Here are some points:
[-2.8  1.9 -2.1 -0.1 -2.4 -2.7 -2.7 -0.6]
[-0.7  0.4  0.7  0.6 -0.1  1.6  1.8  0.2]
[ 0.1 -0.7  0.6  1.2  1.9  0.7 -0.6 -1.3]
[ 0.3 -0.3 -1.   0.9 -0.4 -3.4 -3.  -1.3]
[-1.2  0.  -0.3 -0.7 -2.  -0.6 -0.1  0. ]
[ 0.9 -0.1  0.7  0.4  2.8  3.4  0.8  0.2]
[-0.7  0.2 -1.4  2.6 -1.  -1.  -1.3  0.4]
[0.2 0.1 0.1 0.3 0.6 1.7 1.4 0.3]
[ 0.6  0.   0.4  0.2  0.  -0.9  0.4 -1.1]
[-2.   1.2 -1.3  0.3 -2.  -1.3  0.3  0.5]
[ 2.  -1.3  1.8  0.7  2.5  0.1 -2.1  0.1]
[ 0.3  0.   0.3 -0.9 -0.8 -0.9  0.1  0.1]
[ 0.6 -0.5 -0.1 -0.1  0.   1.4  0.7 -0.1]
[ 1.6 -1.3  1.  -1.2  1.4 -1.1 -1.2 -0.9]
[-1.2  1.3 -1.1  1.1 -2.6 -2.4 -0.2 -1.1]
[ 0.9 -0.6  0.2 -1.  -0.9 -1.2 -0.5 -1.4]
[-0.8  0.7  0.6  0.8  0.1  2.2  1.4  0.9]
[ 0.2  0.6  0.1 -0.7 -0.5 -0.2  1.6  0. ]
[-0.8 -0.2 -1.1  2.2 -1.7 -1.9 -1.8 -0.3]
[ 0.8 -0.4  0.  -0.6  0.6 -1.7 -0.6 -0.9]
[ 0.3 -0.5  0.7  2.4  2.  -0.2 -1.  -1.5]
[-0.1  0.7 -0.8 -0.2 -0.9  0.6  0.7  0.1]
[ 0.7 -0.7  0.9 -0.5  1.7  3.1  1.9  0.3]
[ 1.4 -1.6 -0.2  0.6  1.3 -3.5 -3.4 -1.7]
[-0.6  0.5 -1.3  1.2 -2.9 -3.  -1.3 -1.2]
Then 16 other points, each followed by its number:
[-0.2  0.2 -0.8  0.1  1.3 -1.2 -2.  -0.6] 0
[ 1.   0.3  0.2 -0.6 -1.4 -0.5  0.8  0.1] 1
[-0.8  0.9 -0.9  0.8 -2.6 -2.6 -1.2 -1.1] 2
[-0.5  0.2 -0.1 -1.2 -1.   0.5  0.7  0.5] 3
[ 0.8 -0.5  0.3  0.4  0.3 -2.1 -1.1 -0.2] 4
[ 0.4 -0.9  0.2  0.3  0.6 -2.3 -1.8 -0.5] 5
[-0.8  0.4  0.3  0.1 -1.   2.   2.   1.1] 6
[ 0.  -0.4  0.2  0.2 -0.3  1.9  1.6  0.9] 7
[-0.4  1.1 -0.7  0.1 -0.5  3.   2.   0.9] 8
[ 1.2 -0.5  0.7 -1.1  2.7  1.3  0.3 -0.8] 9
[0.4 0.5 0.  0.4 1.3 3.5 1.7 0.8] 10
[ 0.8 -0.7  0.6 -0.2  0.3 -0.6 -0.5  0. ] 11
[-0.1  0.4  1.2 -1.   0.8  1.8  0.6  0.7] 12
[-1.9  1.1 -1.7 -0.5 -2.6 -1.7 -0.6  0.6] 13
[ 0.3  0.   0.9  0.7  0.4  2.2  1.1 -0.2] 14
[-0.6  0.8 -0.1 -1.9 -0.3  1.3  2.4  1.4] 15
Which of these numbered points is nearest to each point below, ignoring the 2 directions in which the first points spread most? Its number follows each.
[ 0.4 -0.8 -1.   1.3 -1.2 -3.3 -3.3 -1.1] > 7
[-1.1  1.2 -0.4 -0.4 -2.6  0.7  1.7  1.4] > 11
[-1.8  0.8 -1.1 -0.4 -1.4 -0.7  0.3  0.5] > 13
[ 0.1  0.8  1.  -1.4  1.4  2.5  2.4  0. ] > 9
[ 0.1 -1.  -0.8  0.1 -0.7 -2.5 -1.5 -1. ] > 7
[-0.6  1.  -0.3  0.6 -2.4 -2.2 -0.3  0.8] > 4
[ 0.   0.4 -0.8  0.6 -2.1 -1.9  0.1 -0.5] > 2
[-0.5  1.2  0.7  1.5 -1.1  1.7  1.5  0.1] > 14
[ 0.1 -0.2 -0.6  1.8  2.4  1.1 -0.9 -0.9] > 10
[ 0.7  0.2  1.5 -2.   2.3  0.7  0.8  1.6] > 15
[ 0.  -0.2 -0.7  1.3  1.4  0.9 -1.1 -0.7] > 10
[-0.4  0.3  0.  -1.4  1.1  0.2  1.1  1.2] > 15
